Each path below is one point turned by a fixed rotation once a step. After each direction that follows a path, write how fast that rotation turns it, in degrees a step (0 if it stays still).
Each turn is a multiple of 5 degrees from 10 to 175, or 0.
Each row of a path follows its step; steps can be skipped.

step 3: [-1.49 -1.89 -0.73 -0.70  1.13 -1.37 -3.60 -1.19  0.22  0.93 -0.72  2.65
  1.92 -1.15 -0.69  0.68  4.18 -1.46  0.11 -0.69  0.36  1.44 -3.29 -1.84
  0.16  0.66 -1.28  1.73 -0.42 -0.91 -2.87  2.22  0.35  0.76  0.57  2.51
 -1.04  1.77  0.10 -3.74  0.09 -2.51  1.30  0.37  1.49 -0.29  1.10 -0.16
  2.08 -0.71 -2.24  0.23  2.61  0.61 -0.59 -1.26 -1.65 -0.26  1.63 -1.10
 -0.75 -0.31 -0.79  1.26  1.15 -1.05 -0.66  0.83 -0.63 -0.77 -2.15 -0.22
 -1.69 -0.49  0.84  0.26 -2.67  0.33 -1.04  1.30 -1.65  1.45 -1.35  1.43
 -0.12 -2.31]
step 6: [-1.05 -1.15 -1.10 -0.49  0.67 -1.39 -1.28 -0.85 -0.35  0.54  0.19 -0.31
  1.17  0.46 -2.16  0.61  2.31 -0.49 -1.04 -0.42 -1.43  1.45 -2.71 -2.57
  0.19 -1.43  0.29  2.50  3.33 -3.56 -1.09  1.31  1.06 -0.10 -1.32  0.48
  0.18 -0.65  2.95 -2.46  0.75 -1.35  0.25  0.43  1.99  0.67 -1.68  0.78
  0.78 -1.31  0.90 -1.47  0.26  2.25 -0.94  1.59 -2.92 -1.94 -1.23  0.86
  1.86  1.02 -0.56 -0.85  1.30 -0.29 -1.70  3.42  0.72 -0.91  0.96 -1.95
  1.80 -2.50  0.35 -1.64  0.41 -1.19 -2.54  0.56  3.00 -0.41  1.77 -0.29
 -0.81  1.54]
step 11: [ 0.89 -1.08  1.19  0.80 -0.32  1.09 -2.37 -1.39  1.16 -1.29 -2.14  0.27
  1.09 -0.82 -0.46  2.27  2.64 -2.12  0.56  0.07 -2.68  0.51  0.83 -1.55
 -3.19  0.52 -0.81  1.83  0.62  0.42  0.29  1.38  3.14  1.17 -0.47 -1.50
  0.91  0.69 -2.02 -1.25 -1.10 -0.55 -1.78  2.45  2.22  1.48  0.40  1.44
  1.05 -0.49  1.48  0.82  1.34  2.77 -1.52  0.18 -2.79  2.38  1.70  3.01
 -0.52  1.51 -0.08 -1.86  1.81 -2.00  1.71  1.37 -1.53 -0.32 -1.97 -0.38
 -2.50  0.28 -0.05  1.20  2.31 -0.34 -1.50  1.58 -0.15  0.45  0.60 -0.42
  1.39 -0.49]
step 12: [ 0.51 -1.94  0.40  1.78  1.27  3.61 -0.96 -2.21  0.38  0.80 -0.28 -1.38
  0.40  0.95 -0.88  0.79 -0.24 -0.82  0.51  2.21 -1.17  1.01  0.02 -3.56
  0.78 -0.34 -0.74  1.42  3.93 -2.05  0.29  0.61  1.35  0.98 -1.02  0.67
 -1.13  0.03 -0.36 -2.48  2.45 -0.27 -0.76 -2.02  0.46  2.38  2.35  1.10
  0.90  1.62  2.00  0.55  2.89  0.56 -0.16  1.01 -1.75  1.43  3.18  2.69
  2.55  0.75 -1.67  0.53 -0.38  0.29  0.63  1.98 -0.23 -0.21 -0.57 -1.48
  1.19 -1.05 -0.14  0.11  1.25 -2.23 -0.82 -2.30  2.09  1.38  0.47 -1.19
 -1.16 -1.30]
step 19: [ 1.32 -1.58 -2.66  1.25  2.77 -0.27 -0.78 -1.22  1.19  1.35 -0.13  0.34
  0.91 -0.65 -0.35  1.20 -1.04  0.18 -0.24  1.72  1.27  3.05 -1.79 -3.02
  0.92 -1.64 -1.66  0.88 -0.42  0.30  1.38  0.81  2.23 -0.01 -1.98 -1.65
  0.81  2.94  2.47 -2.00  1.56  0.17  0.85  1.45  0.29  0.26  1.70  2.41
  2.80 -0.43  1.28  0.83 -0.40  1.85 -2.09  2.89 -1.17  0.53  1.94  1.84
  1.71 -0.01  0.23  2.05 -0.05  2.18  0.07  1.46 -0.12 -0.87  0.62  0.12
 -0.15 -3.02  0.10  1.53  3.54  0.86 -2.36  1.83  1.28 -0.09  1.18  0.21
 -0.80  0.92]
step 22: [ 0.23 -2.65  0.06  0.41 -0.29 -0.77 -2.11 -1.31  2.58 -0.87  0.24  0.84
  4.75  0.61 -1.20  1.06  0.30  0.19 -0.60  1.78  1.59  1.61 -0.31  0.26
 -0.01 -0.13 -1.15 -0.91  0.38 -0.47  0.05 -1.07  0.96  0.07 -0.73  2.99
  1.33  1.03  4.31  0.37 -1.48 -0.53  0.15  0.32  2.20  3.13  0.95  0.21
  2.73 -1.37 -2.39  2.37  3.46 -0.64 -2.23  0.79 -3.15  1.01  1.06  0.89
 -2.01  1.80 -0.87  2.00  2.43  0.30  0.26 -1.10 -1.31 -1.07 -0.23  1.00
  0.51  0.18 -0.68  0.35  0.03 -0.60 -1.45 -0.63  0.31 -0.83 -1.18  0.82
 -0.19 -2.59]
step 34: [-1.75 -3.02  0.62 -1.17  1.54 -0.80 -1.38 -2.26  0.81  0.66  1.60  1.08
  3.17 -1.02 -1.80 -0.51  0.12  2.08 -0.81  1.77  1.37 -0.41 -0.86 -2.28
  0.97  0.17 -1.71  1.00  0.10 -1.47  1.04  3.63 -0.68 -0.40  1.15  1.18
  1.01  0.21  0.40 -0.63 -0.98  1.02  0.19  1.03  0.87  2.88  0.76  1.07
  1.72 -0.46 -0.53  1.78  1.53  1.98 -1.02 -1.05 -2.84 -1.69  3.05  0.24
 -1.31  3.23 -0.90 -0.04  2.31  0.36 -1.32  2.03 -0.56  0.00  0.71 -2.13
  0.26 -1.61  2.51  0.19  1.85  1.37  0.72  2.43  0.35 -0.85 -0.35  1.47
  1.77  1.84]
step 35: [-0.85  0.10 -1.22  0.78  0.16  2.89 -1.57 -1.18  1.82  0.13 -0.66  2.26
  2.83  1.12 -3.33 -2.04  2.76 -1.86 -0.66  0.64  1.43  2.48 -4.02 -1.05
  0.86  0.53 -0.84  2.08 -1.52 -0.92 -0.41  1.67  0.68 -2.06 -0.07  2.93
  0.31  0.59  0.97 -1.05  1.08  0.10 -0.61  0.04  1.19  1.63  0.20  0.25
  1.82 -0.68 -0.98 -1.24  2.11 -0.65 -0.31 -2.71 -0.07 -1.09  0.38  2.39
  0.42  0.59 -1.70  1.52  1.67  1.67 -1.12  1.10 -1.84 -1.43 -2.13 -2.62
  0.85  1.27  1.89 -0.62 -1.06 -0.81 -0.91  1.12 -0.67 -0.09 -1.51  1.62
 -1.33 -2.55]
step 41: [ 0.53 -2.12 -0.14 -1.45  0.23  1.14 -1.81 -2.40  2.42 -0.28  1.58  0.98
  1.34  0.25 -3.77 -0.64  1.36 -1.53  0.42 -0.80 -0.23  0.63 -1.34 -0.01
  0.12 -0.02 -3.04 -0.37  1.67 -0.47  2.19 -0.03  1.61 -1.92  1.63 -0.68
  0.14  2.21  0.55 -1.52 -1.26 -1.65 -0.11  0.27 -1.74  1.73  4.81 -0.79
 -0.96 -0.98 -1.46  0.73  1.35  3.00 -1.01  0.06 -3.79 -0.74  0.37  1.05
 -2.04  0.99 -1.84  1.05 -0.74 -0.74 -0.04  0.90  0.51 -1.42 -0.43 -2.09
  0.05  0.19  2.71 -0.16  0.30 -3.55 -0.60  0.60 -0.37 -1.33 -0.16  1.50
 -0.60 -1.51]
Speeds:
[ 0.29  0.09 -0.02 -0.27  0.44 -0.10  0.19  0.10 -0.26  0.53  0.04  0.17
 -0.21  0.25 -0.22  0.46 -0.19 -0.22  0.02  0.03  0.48  0.29 -0.38  0.03
  0.20 -0.41 -0.24 -0.11 -0.18  0.03  0.01 -0.98 -0.01 -0.54 -0.29  0.18
  0.15 -0.29 -0.22 -0.06 -0.30 -0.30 -0.13  0.74 -0.26 -0.95 -0.28 -0.09
 -0.12  0.75 -0.43 -0.24 -0.28  0.45 -0.51 -0.01  0.46  0.25 -0.48  0.24
 -0.21 -0.16  0.40 -0.17 -0.19  0.12  0.00  0.41 -0.19 -0.47  0.56 -0.08
  0.07  0.44 -0.10 -0.09  0.20 -0.43 -0.39  0.29  0.81  0.02  0.51  0.21
  0.31  0.49] => 35
[ 0.20 -0.49  0.02  0.49  0.05 -0.21 -0.49  0.22 -0.15 -0.78  0.03  0.34
 -0.47  0.45 -0.37  0.12 -0.04  0.57  0.25 -0.33  0.15 -0.02 -0.35 -0.12
 -0.59 -0.15 -0.33 -0.23  0.69  0.39  0.39  0.18 -0.25  0.18 -0.50 -0.31
 -0.26 -0.01  0.72  0.25 -0.15 -0.15 -0.10 -0.36  0.09 -0.22 -0.44 -0.02
 -0.05  0.13 -0.24 -0.15 -0.33 -0.54  0.02  0.10 -0.02  0.31 -0.51 -0.01
 -0.12  0.05 -0.61  0.02  0.29 -0.10  0.01  0.77  0.16  0.14  0.58  0.58
 -0.20  0.55  0.86 -0.04  0.02  0.11  0.67 -0.51 -0.06  0.04  0.05  0.41
 -0.06  0.03] => 45
[ 0.19  0.65  0.07  0.20 -0.19 -0.11 -0.01  0.12  0.43 -0.22  0.09 -0.20
  0.14 -0.67  0.00 -0.25 -0.31  0.51 -0.23  0.15  0.16  0.47 -0.41 -0.20
  0.59 -0.05  0.72  0.71 -0.44 -0.07 -0.51  0.32  0.13  0.01 -0.23  0.18
  0.06 -0.06  0.84  0.59 -0.52  0.35  0.24 -0.25  0.40  0.05  0.11  0.38
  0.16 -0.57 -0.11 -0.01 -0.39 -0.24 -0.54 -0.33 -0.02  0.05 -0.37 -0.08
 -0.37  0.32 -0.12  0.14  0.80  0.42 -0.31  0.30 -0.21 -0.37  0.12 -0.18
  0.03  0.18  0.09 -0.05 -0.19  0.24 -0.40  0.42  0.36  0.63  0.17 -0.19
 -0.24  0.60] => 25
[-0.40  0.42 -0.10  0.07 -0.19  0.94 -0.05 -0.03 -0.07 -0.83  0.53  0.35
  0.28 -0.19 -0.41  0.54 -0.08 -0.16 -0.18  0.55  0.19 -0.12  0.02  0.38
  0.14  0.44  0.28  0.56  0.32  0.17  0.36 -0.43 -0.01 -0.37  0.32 -0.17
  0.23  0.13  0.18  0.06  0.39 -0.35 -0.64 -0.20  0.04  0.17  0.40  0.10
  0.26  0.06 -0.51  0.00  0.14  0.54  0.50  0.72 -0.11  0.66 -0.10 -0.21
  0.56  0.07  0.19  0.35  0.06  0.08 -0.71  0.17 -0.28 -0.43  0.61  0.04
  0.30 -0.02 -0.25 -0.23  0.06 -0.01  0.53  0.38  0.07  0.13 -0.44 -0.07
 -0.05 -0.21] => 110
[ 0.40  0.07  0.25 -0.43  0.24  0.62  0.81 -0.22 -0.27  0.07 -0.13 -0.21
  0.02 -0.51 -0.34  0.55  0.17  0.01  0.47  0.13 -0.02 -0.15 -0.31  0.29
 -0.17  0.33  0.19 -0.02 -0.43  0.03 -0.03 -0.37 -0.13  0.81  0.44 -0.29
  0.07 -0.14  0.06 -0.54 -0.05 -0.22  0.18 -0.15 -0.41 -0.32  0.31 -0.09
 -0.53 -0.29  0.00  0.16 -0.16  0.03 -0.51 -0.05 -0.06 -0.08  0.13 -0.07
 -0.33  0.35 -0.68  0.21 -0.34 -0.05 -0.06 -0.34  0.17 -0.25  0.60 -0.76
 -0.08  0.14  0.73 -0.20 -0.53  0.16 -0.08 -1.02 -0.33  0.36 -0.47  0.07
  0.08  0.24] => 140
[ 0.01  0.08  0.16  0.21  0.29 -0.03  0.12  0.12 -0.46 -0.04 -0.19 -0.55
 -0.07  0.01 -0.42 -0.15 -0.03  0.20 -0.21 -0.06 -0.43 -0.37 -0.58  0.02
  0.13 -0.10 -0.35  0.41  0.44 -0.73 -0.35 -0.20  0.60 -0.17 -0.04 -0.05
  0.06  0.03 -0.23  0.11  0.29 -0.83 -0.09 -0.34 -0.36 -0.07  0.44 -0.73
 -0.42 -0.05  0.32 -0.70  0.46  0.15  0.01 -0.97  0.02  0.14  0.22  0.07
 -0.03 -0.43 -0.20 -0.16  0.30  0.50 -0.51  0.66  0.36  0.16 -0.40 -0.03
 -0.11  0.01 -0.20 -0.48 -0.82 -0.17  0.41  0.33 -0.12  0.20  0.31  0.00
 -0.25 -0.28] => 125
[-0.13  0.29 -0.25  0.12  0.14  0.27 -0.27 -0.22 -0.18 -0.30  0.22  0.03
 -0.10  0.00  0.35 -0.12  0.38  0.08  0.68  0.05  0.34 -0.19 -0.69  0.11
  0.71  0.47 -0.57  0.73 -0.25  0.69 -0.15 -0.36 -0.30  0.52 -0.01 -0.67
 -0.19 -0.05 -0.37  0.07 -0.22  0.38  0.19 -0.44  0.35 -0.07 -0.29  0.02
  0.16  0.56  0.55  0.43  0.40  0.26 -0.53 -0.43  0.13 -0.26 -0.04 -0.04
  0.74 -0.44 -0.24  0.17  0.08 -0.05  0.27 -0.06  0.04  0.34  0.17 -0.05
 -0.63  0.37 -0.31  0.04  0.47 -0.30 -0.23  0.14  0.03  0.23  0.32 -0.08
 -0.44 -0.64] => 90
